In the rows, 128 means zero.
Each named turn below is shown by a few rows before and after it. Which turns, in which order, take the first row of each later pair to the second? The first pair is answered.
Q937:
[111 166 142 110 137 184 169 158  84] -> [137 173 154 112 130 163 115 135  55]
[171 117 117 102 107 132 112 150 118] -> [166 109 114  98  95 128 121 136 129]
[118 124 126 151 156 125 147 153 148] -> [137 133 135 155 160 116 112 150 123]
Q639:
[ 99  90 122 157 133 113 163 117 184] -> [ 98  87 124 129 105 130 173  93 165]
[133 124 125  92  98 130 102  95 103] -> [141 134 128 103 114 127  83 111  92]
[129 183 133 121 168 131  79 106  89] -> [123 179 130 143 188 114  78 121 113]
[101 107  88 125 133 120 127 142 148] -> [ 99 106  87 113 120 128 133 130 143]
Q253:
[ 80 112 115 144 140 150 175 135 159] -> [ 90 129 120 141 154 173 167 158 128]
[123 128 140 127 127 135 162 128 129] -> [126 134 141 124 131 140 157 133 120]
[118 112 120 126 123 126 151 153 160] -> [122 124 122 124 132 140 150 170 143]
Q249:
[177 119 156 145 112  82  74  85 128] -> [171 133 156 176 161  85  79 143 144]
[135 130 132 151 150  97  87 140 148] -> [123 114 127 144 129  90 104 116 169]
[128 130 152 119 116  96  79  98 130] -> [128 142 152 142 153 100  78 142 136]
Q750:
[157 137 142 102  96 151  99  86  74] -> [157 147 142 169 170 111  76 155 115]
[147 122 162  95  56 133  76  74  63] -> [140 141 159 192 174  94  60 194 124]
[113 130 121 117 142 155 148 196 140] -> [130 114 129  77  76 140 115 108 108]

Between the rows of a pair lie two turns.
[171 135 106 155 169  92  95 151 128] -> [145 139  94 113 150 166 177 167 119]
Q253 Q750
[101 145 109 135 172 145 146 198 115] -> [ 89 117 102 155 163  94 143 167 171]
Q937 Q249
[143 132 134 151 140 111  85 127 127] -> [125 113 124 146 121 102 112 107 161]
Q253 Q937
[154 118 130 175 133  78  99 110 172] -> [172 126 137 150 109  92  78  85 127]
Q639 Q249
[119 102 131 127  98  92  92  99 122] -> [ 86 101 116 126 115 128 163 143 156]
Q937 Q253
[127 132 143 111 116 110  82 116  93] -> [115 119 137  96  95 117 106  96 104]
Q937 Q639
[113 120 131 152 107 100 120 113 174] -> [104 140 127 143 130 150 157 165 157]
Q750 Q253
[101 142 119 113 121 191 174 159 123] -> [113 141 124  95  99 194 158 130 100]
Q249 Q253
[ 95 147 147 159 159  61 123 115 138] -> [ 69 149 135 124 141 119 192 128 137]
Q937 Q750
[ 85 133  91 168 179 148 197 185 195] -> [ 78 104  87 109  90 158 222  91 185]
Q253 Q249
[136 162 120  95 101 146 146  87 114] -> [125 152 115  98  99 138 159  85 135]
Q253 Q253
[143 125 110 164 180 121 136 180 144] -> [126  88 101 144 124  95 157 108 181]
Q249 Q750
[108 161 148  89 112 120 141 122 102] -> [106 147 146 110 114  77 123 107 136]
Q750 Q937
[117 139 118 107 137 187 169 161 115] -> [159 148 137 114 131 150  85 126  70]
Q937 Q750
[125 134 136 155 152 107 124 154 151] -> [109 122 127 139 131 121 160 141 166]
Q249 Q937
[152 139 127 109  97 106  87 100 116] -> [110 132 109 108 114 144 174 148 164]
Q937 Q937
[147 146 133 128 166 152 121 161 102] -> [127 130 123 145 175 130 143 166 150]
Q639 Q639
[127  99 125 109 118 133 109 104 108] -> [111  97 116 107 123 148 145 120 127]
Q937 Q253
[110 102 123 111 105 131 163 104 152] -> [114 123 125 108 122 166 171 136 123]
Q639 Q937
[154 150 138 126 157 155 108 190 128] -> [167 137 144 138 142 108  66 148 138]
Q937 Q639
[126 126 131 140 123 123 120 131 138] -> [132 128 134 137 122 124 115 130 129]
Q249 Q249
[132 123 132 126 104  97 108  85 128] -> [120 139 128 158 162 114 129 160 145]
Q639 Q750
[113  96 114 145 137  82  98 137 135] -> [108  91 113 101  94 116 126 102 110]
Q750 Q750
[134 144 129 164 162  98 114 167 165] -> [110 122 119 142 127 106 161 138 195]
Q249 Q750
[ 95 112 121 121 139 111 131 104 169] -> [118 126 131  95 120 130 102  84 113]
Q750 Q249
[114 145 136 130 157 148 136 165 133] -> [115 133 136  94 108 157 144 114 118]
Q750 Q937
[131 118  92 128 109 104 159 111 129] -> [150 141 102 149 146 106 124 148 101]
Q249 Q750
[119 152 118 141 148 147 122 160 124] -> [105 140 111 143 142 140 140 153 152]
Q639 Q639
[107 139 127  89 124 191 177 166 118] -> [155 130 148 113 103 103  56  93  95]
Q750 Q639
[122 121 119 151 124 100 134 139 154] -> [116 118 115 130 104 118 155 123 150]
Q249 Q937
[112 136 103 180 150 113 146 154 160] -> [132 123 112 159 102  86 105  81 139]
Q750 Q750
[130  97 115 157 119  73 112  91 187] -> [106  95 104 130 105 116 175 100 195]
Q937 Q639
[128 140 121 119 139 152 151 153 111] -> [133 142 125 123 145 149 143 155 108]
Q249 Q937
[121 170 124 142 187 183 155 222  98] -> [165 173 143 159 180 124  55 179  65]
Q639 Q937
[113 108 122 134 109 123 155 108 148] -> [122 136 126 146 147 145 150 161 124]
Q253 Q937
[117 125 111 145 156 138 148 140 147] -> [137 140 121 138 160 150 123 142 108]
Q253 Q253
[137 140 116 135 159 154 157 168 140] -> [171 145 133 126 134 133  94 123  94]
Q253 Q937
[114 139 128 146 156 130 136 170 155] -> [124 134 131 155 154 105 108 153 156]
Q937 Q639
[149 139 146 161 172 113  92 161 114] -> [139 104 139 153 128  74  97  97 155]
Q937 Q253
[108 107 130 139 111 108 178 105 132] -> [108 114 129 159 140 103 175 137 141]
Q750 Q937
[114 119 115 129 139 133 182 153 145] -> [111 109 114 129 125 118 180 131 156]
Q937 Q249
[114 104 119 118  90 111 156  96 145] -> [149 150 135 124 132 141 109 146  73]
Q639 Q249
[120 131 124 135 144 138 136 156 136] -> [129 128 128 145 147 119 112 148 135]
Q937 Q639
[100 124 139 131 162 143 187 156 148] -> [ 97 113 137 107 126 148 196 118 143]
Q253 Q249
[125 150 131 133 163 127 113 163 112] -> [124 145 131  94 117 146 125 119  88]
Q750 Q937
[127 123 127 110  99 128 133  99 113] -> [142 139 134 123 120 127 104 121  92]
Q639 Q639
[125 106 102 113  87 106 119 107 134] -> [113 113  98 101  93 140 155 132 130]
Q937 Q639
[123 123 102 113 113 106 166 123 143] -> [129 139 103 108 125 133 171 147 119]
Q639 Q937
[146 148 130 123 114 128 103 108  95] -> [121 141 119 155 153 120 137 154 150]
Q249 Q639
